rotation steps, each row followed by its count of steps:
The counts run from 0 to 1301.
[  7 -16  -6  10 -23  -4  14  11   4  12  10 -17  13  11   9   4  15  -7
 -18  16  19 -20   4  -2   0 -19 -13 -16  -8  -3  10  -5   1  17  -2 -24
   9   0  -6 -16 -12   6  -1  -3   8 -22   8   6   1   1  17   6   2  29
   3 -11 -15  -7  14  -1   4   6   7  -8 -18  -4 -29  -4 -14  -5] -> 1181
[  3 -19  -2   9 -10  -8   7   7  10  10  17  -6  12  -6  -5  -8  17 -18
  -6   9  17  -3   4  14   1   4 -19 -15   1  -3   7  -4   1   5  -6 -24
  17 -11  -7   1  -9 -12  -9 -10   9 -21 -20   5 -15   7  12   2 -16   2
  12 -32 -18 -16   8  -3   5   6   5 -11  -6   5 -16 -13 -27  -4] -> 377
[  4  -8 -10   8 -16   2   9  18   6   5   9   0  17   0 -14   5  11  -2
 -20  14   7  11   0   2   3   0 -19 -10   0 -11  11  -1   1  20 -16 -22
  12 -17 -10 -18  -4  -4   6  -1  -5  -7 -17   9   8   5   6  12   3  27
   2 -15 -25  -7  15   4  -9   0   2  -7 -30  -9 -16 -15 -27  -8] -> 421
[  0  -9 -12   8 -23  -3   8   9  -5  -7  28   1  15  14  -4   0  11 -27
   0   6  11 -14   0  -8   1   1 -17 -21  -7  -3   3  -9  -2  16 -19 -16
   3   0  -2  -6  -8  15  -2   9  10  -5 -12  21  -4 -13   3   5  -2  24
   9  -9 -21 -16   3   6  11  16  11 -11 -17 -10 -24   1 -18  -3] -> 548
[  4 -11   1  11 -12  -1   0   2   2   2  25  -4   6  12 -10 -13  15 -19
  -5  16  16  -9   0   6  -4   2 -25 -22  -4   0   2  -2   6  11  -7 -28
  13  -8  -7   5 -14  -6 -10  -4  16 -25  -8  15 -11   5  12   5 -17   4
  18 -21 -14  -8   1   5   6   3  -1  -4  -1  -2 -20 -10 -25  -5] -> 1226
[ 11 -25  -7   7 -18  -7  14   7   5  11  10  -8  19  -5   6  -1  16   0
 -19  20  10 -12   8  -4  -4 -13  -9  -5  -7  -7   7   3  -1  19   1 -28
  12   3 -16 -11 -11   3   6   8   1 -16  -2  10  15  -2  19  -1   2  25
   3 -20 -19 -17  18  -2   3   1   4  -1 -18   2 -17  -9 -17   8] -> 1179
[  8 -10   1   6 -27  -8  19   6  13  15  13   5  24 -13   2   2   7 -11
  -9  12   9  -9   0  -9  -6 -12  -7  -5  -9 -16   3  -9  -4  11  -2 -20
  13  -7  -8 -25  -2   3   2   3  -4 -13 -12  13   5  -5  13   9  -2  26
   2 -11 -23 -19  15  -6   2   7   7 -11 -20  -9 -23   2 -27  -6] -> 918
[  1  -9  -1   7 -16 -12  18  11  11   7  16 -10  18   7   6   5  15 -21
 -12  11  19  -6   3  -7  12   3 -20 -14 -10  -4  -2 -10  -8  11  -5 -34
  -4 -14  -5  -8 -10   1  -1   3   5 -12  -6  -2  -7   0   6  10   0  16
   9 -15 -19 -11  16   7  -2   4   8  -1 -14  -8 -23 -17 -33  -8] -> 1239
[  9  -4  -5   8 -16  -6  15  11  -2  -5  23 -11  13  12  -6 -10  21 -13
 -13  11  18   2   4 -10  -2   1 -17 -25  -2  -1  -4   0   8  11 -10 -27
   4  -5 -10  -3 -14  12   3  16   4  -7 -12   6   6   2   9   7  -6  21
  13 -19 -15 -16  15   7   2   7  10  10 -14  -7 -15 -19 -30   1] -> 389
[  5 -11   1  10 -21  -3   5  19  -2   2  17  -9   5   3  -7  -3  18  -8
 -16   7  21 -11   8  13  -5  -7 -19 -16   3  -8  22   0   7  10  -8 -15
  22  -2  -5 -15  -9   1 -17  -5   9 -26  -3  15  -8  13  17   9 -14  24
   7 -13 -16  -2  -3  -3   7  13  -1  -8 -17   3 -25   4 -11  -4] -> 514
[ -5  -2  -7   8 -14   1  -6   5  13   4  10   6  20   5 -20   1   6 -31
   3   3  12  -9  -2   2  -5  20 -16  -4  -8  -9  13 -15  -7  17 -14 -21
   9 -10  -2   2 -10 -12  -4   0   1 -20 -17  20 -11  -1   8   8 -10  12
   7 -14 -31  -6   2   9   4  16   0 -17 -15   3 -17  -8 -25 -10] -> 716
[  5 -15   8  10 -13  -3   2  14   6   9  17  -3  11 -10  -9  -9  19  -3
 -14  17   3   1   0  13   3  10 -19   2   1  -9  14   0   1  22  -7 -29
  18  -7 -11 -13 -11 -16  -9  -4   5 -18 -12  16   2  10  18   8  -5  20
  -4 -18 -16  -8  11  -7   4   5  -6   2 -11   4  -8 -19 -29  -8] -> 1011
[  2 -15 -14  10 -19   7  -4   4  14  -2  22  11  18   6 -14  -2   4 -17
  -4  11   5  -7   0  -3  -3   7 -12 -15 -10  -7   0   0   6  13 -15 -28
   0  -7  -5   6 -12  -6  14  16   3 -12 -20  12   3 -11   8   3  -4  13
   7 -20 -30 -20  15  11   4   1   4 -16 -11 -11  -8 -15 -29  -3] -> 1061
[ 12 -26  -4  -1 -18 -10  15  12   5  13   9   2  14 -17  -3  -3  15   0
 -28  15  11  -5   5   8   0 -17 -17 -10  -1  -8   9   7   0  13  -4 -26
  12  -8 -13  -8   0  -8   1  -1  -2 -18 -13  15   7   3  18   4  -8  18
   5 -21 -25 -13   7  -6  -2  -2   0 -14 -22   1 -20  -2 -15   4] -> 1017
[ -4   0 -12   9 -24   3  14   8  11   5  25  -7  16  -1  -5  -1  17 -11
   8  11   8 -26  -5   1  -3   9 -15  -9  -7 -18   6 -15  -3  11  -7 -13
  11  -4   1 -15 -10   1  -6   0   4  -7 -13  27   3  -5  17  10   1  24
  -1  -7 -18 -15  14  -7  14   8   0 -18 -12  -4 -16 -11 -21 -16] -> 315
[  7 -23  -8  11  -8  -3  -1  18  -9  -6  19  -5  11   4  -6 -11  20 -15
 -26  12  12  -2  13   8   9  -7 -16 -12   4   6  18  12  10  16 -12 -28
  10  -2 -12  -3 -11  -8   3   8  12 -11  -8  11   2  -5   9   3  -6  24
   6 -23 -30 -10   4   1   2  15   4  -3 -15   2 -16 -16 -13   8] -> 1121
[  8 -16   3   3 -18 -16  12  12   5  12  -2  -6  17   0  -5   7  16 -17
 -19   8  24  -6   6   2  -4  -4 -13  -4  -1  -7  16  -9  -7  14  -8 -24
  15   2  -8 -14  -9   0 -14 -12  -4 -21  -4   4  -5  11  17   6  -7  20
   3 -17 -20   1   6   2  -1  13   6  -7 -24   8 -28   5 -18   1] -> 598
[  2 -17   8   8 -16  -4   0  14   9  15  19  -6  14 -10  -3   0  16  -5
 -13  15  11  -1   3  13   2   9 -18   0  -1 -12  22  -4  -2  23  -2 -29
  14  -2  -8 -10 -11 -17 -16  -1   8 -25  -9  10  -3  15  16   1  -7  20
  -1 -19 -14  -9   8  -5   7   6  -4   1 -14   7 -14 -12 -28  -5] -> 1012
[ 10 -20  -4   6 -10  -8   0  12  -4   6   0   3  17   6  -4  -2  16 -14
 -24  17  10  -5   3  -3  -4  -5 -15  -7  -2   2  17   4  -3  22 -11 -27
  13   1 -15  -7 -14  -2   2  -1   1 -19   1  15   9  -6  13   0  -2  26
   4 -19 -34  -2   6   5  -3   9   0   2 -24   7 -25  -4 -10   9] -> 940
[  6  -9  -3  12 -22   2   2  16  12   9  10   0  14  13  -4   8  12  -7
 -17  18  13   1   2   2   4  -1 -12 -13 -10  -6  14   1   6  13 -14 -31
   8 -10  -7  -8 -16  -8   6   1  -1 -24  -6  -5  -1   3  13   8   5  26
  -3 -18 -25  -3  20   7  -1  -3  -1   5 -15  -5 -13 -22 -27  -5] -> 584
[  4   0  -5   8 -21   0   8  -2  12   1  18  -1  10   8 -11  -6  23  -6
  -3  16  10 -16  -4  -9 -14   6 -14 -12 -11 -15   0  -6   2  17  -6 -24
  11   3  -7  -5 -13   9   3  16  -2  -4 -11  35   8  -7  16   6  -6  27
   9  -9 -16 -17  18   9  10   6   3  -5 -16  -5 -18 -14 -21   1] -> 232
[  4  -1   1   2 -11  -3   3  15   5  11   8   1  19   7 -13  -5  22 -24
 -11   6  18   1  -1  12   1  10 -17 -16   5   0  20  -2   3   9 -15 -18
   9 -19  -5  -1  -9 -13  -2 -10   3 -29 -15   3 -14   5   8   6  -9  13
  11 -23 -28   1   1   2   1   9   2  -6 -13   4 -20 -16 -26  -4] -> 876
[  5   0  -4  11  -5  -6   8   8   2  18   3 -10  25   7  -7  -2  20 -19
   2  11  16   0  -6   6 -13   5 -15 -12   6  -2  19 -14   6  28  -8 -18
  17 -10  -4 -13 -12   2  -3 -12   8 -27  -5  12   0   5   9   0  -8  17
  10 -19 -16  -5   9   3  -3  17   7  -3 -21  -1 -25  -6 -23 -10] -> 1291
[ -2 -10  -7   8 -14  -1   6  -1  10   1  27   1  16   5 -18  -8  15 -18
  -2  12   3 -15  -7   5  -3   6 -15 -12  -3  -5  -5  -8   4  16 -17 -33
   9  -2  -4   3 -13  -9   8  -7   5  -5 -24  20   0 -11  21   6  -6   6
   6 -19 -17 -14  17   1   5   3   3 -14  -6 -11 -11 -22 -29 -10] -> 213
[  4 -24 -10   5 -10  -6   8   8   0   1  29  -5   9  -6  -4 -13  27  -7
  -8  14   5 -20   0   6  -1   4 -27 -17  -4  -4   3   2  -2  12  -7 -24
  12  -5 -11   8 -11  -3  -8   2  14 -13 -14  23   5   3  14  -2  -7  10
  10 -25 -17 -19   9  -4  17   0  -4  -8  -6   7 -12 -16 -16   1] -> 1147
[  0  -8 -12  11 -25   4   6  21  16  10  16  -3  18  -1  -3   9   9  -9
  -2   9  17  -6   3   4   3  10 -15 -11 -10 -15  19 -10  -2   4  -9 -16
  11 -13   0 -13 -14  -3 -10  -2   1 -28 -11  -6 -10   9  10  10   2  24
  -4 -17 -28  -8  13   1  10   2  -1 -12 -15   2 -13  -8 -24 -15] -> 320
[  0 -10  -8  12 -16   7   1  20  13   0  20   3  19 -11 -16  -2   9   1
 -14   9   2   3   6   6   4  10 -16   2  -5 -17  14  -1  -1  16 -10 -17
  13 -15  -8 -15  -5 -12   3   8  -2  -8 -18  18   7   7  10  13  -2  24
  -3 -13 -26 -16  11  -4   0   8  -5 -14 -21  -2  -9 -18 -31 -10] -> 161
[ -1  -8 -15  13 -18   6  10   4  20   1  19   6  15  -6 -14  -3  11 -15
  -1   9   8 -12   1   5  -1   6 -11  -8  -7 -17   1  -3  -3   1 -10 -17
  17 -20  -5  -9  -8 -10   5  -2  -6  -4 -24  23  -5  -3  15  11  -7  16
   4 -20 -25 -20  15  -3   9   1  -3 -24 -13   0 -14 -18 -21 -10] -> 478
[ -1  -8 -12   5 -21  -2  16  13  13  11  18   0  19 -10 -11   0  30   2
   1  12   9 -12  -2   5  -5  13 -12 -10  -4 -17  12  -2  -4   8 -13 -15
  16  -7  -4  -5 -13   1  -4   3  -8  -9 -22  17   5   1  17   4   3  25
  -3 -19 -20 -16  20  -5  13   3   1  -7 -18   6  -8 -21 -21  -7] -> 317
[  8 -14   6   6 -24  -3   1   6   7   7  15   8   9  -9 -14  -5  13 -13
 -10  14   9 -19   1   4 -13  -2  -8   0  -1 -14  14  -3   1  15  -9 -22
  24  12 -10 -17  -9  -2 -13   1  -1 -17 -12  31   2   0  25   7  -9  24
  -3 -10 -20  -5   5  -7   8  13  -2 -10 -16   6 -18   4 -13   2] -> 594
[ -1  -7  -1   8 -14 -10   8   1   1   7  25   0  20   1  -4  -5  16 -26
   3  12   9 -17  -5   4  -2  -1  -9 -12   1  -7  12 -10   5  28 -12 -21
   6  12   1 -10  -4   5   1   6  11  -8 -14  28   0 -18  12  -2  -8  22
   4  -7 -14 -15   8  -3   5  23  14 -11 -12 -12 -25  -5 -18  -6] -> 788
[ 12 -13   3  12 -20  -2   4   5  -1   8  19  -4   7   8   1 -12  23  -1
 -16  25   9 -12  -3  -3 -10 -11 -18 -16  -5  -3   7   5   7  18  -5 -29
  18   4 -13 -11 -18   2  -4   0   9 -20   2  19   6  -1  21   6  -3  28
   3 -16 -17  -7  15  -2   3  -2  -4   7 -13   4 -20 -11 -14   4] -> 331
[  5 -18  -5  14  -8  -5  -9  14   0  -2  12   3  14   5 -11  -3  10 -23
 -15   8  15   8   8   9   2   6 -22  -9   0  -2  16  -1   0  15 -16 -21
  18 -13 -10  -2 -10 -14  -9 -10   9 -25 -12  11 -13  10   4   4 -14  10
  12 -26 -28  -5  -2   3   1  11   3  -6 -19   7 -21  -5 -21   2] -> 617
[  3 -12  -7   7 -15  -9  19   0   1   3  27  -6  15   4  -2  -7  17  -8
  -7  19   4 -12  -6  -6  -1   0 -24 -16  -8  -3 -10  -8  -3  18 -11 -31
   7  -5  -8  -6 -11   3   1  -2  10   3 -13  18  11  -6  17   8   3  15
   9 -15  -9 -16  19   1   3   0   5  -3 -14  -9 -17 -18 -27  -7] -> 311
[ -2 -12  -8   4 -18  -1  -2  11   3   4  18   7  20  11  -8  -1   7 -35
  -6   9   6 -23   0   5   5   2 -10  -9  -5   1  13  -8   1  15 -15 -27
   1  -5   0  -2  -7 -12   8  -7   9 -15 -10  12  -8 -21  12   6  -1  17
  -1  -9 -35  -2   5   3   1  11   2 -19  -9 -10 -22  -8 -13  -9] -> 1299
[  6  -5  -5  13 -22   0   3  15   0   6   8  -1  15   0  -4   1   9 -10
  -9   8  13 -11   5  -1 -10  -2 -14  -9  -3 -10  19  -9  -1  15  -6  -8
  22  -6  -8 -28  -7   7  -8   0   2 -23   0  20   1   5  11  10  -3  33
   3 -11 -29 -10  -1  -5   6  13  -1 -11 -24   4 -27   9 -13  -6] -> 677
[  4 -13  -2   3 -20 -14  20  10   2   3  24  -9  17   1   3   1  22 -25
  -1   2  22 -16   3   2  -1   4 -18 -21  -2  -6   4 -12  -3   5 -10 -14
   8   0  -2  -8 -12  10 -19  -3   8 -15 -14  12 -11   3  13   3 -10  14
  12 -18 -15  -9   3   0  16  15  14  -4 -12   1 -27   0 -18  -4] -> 890
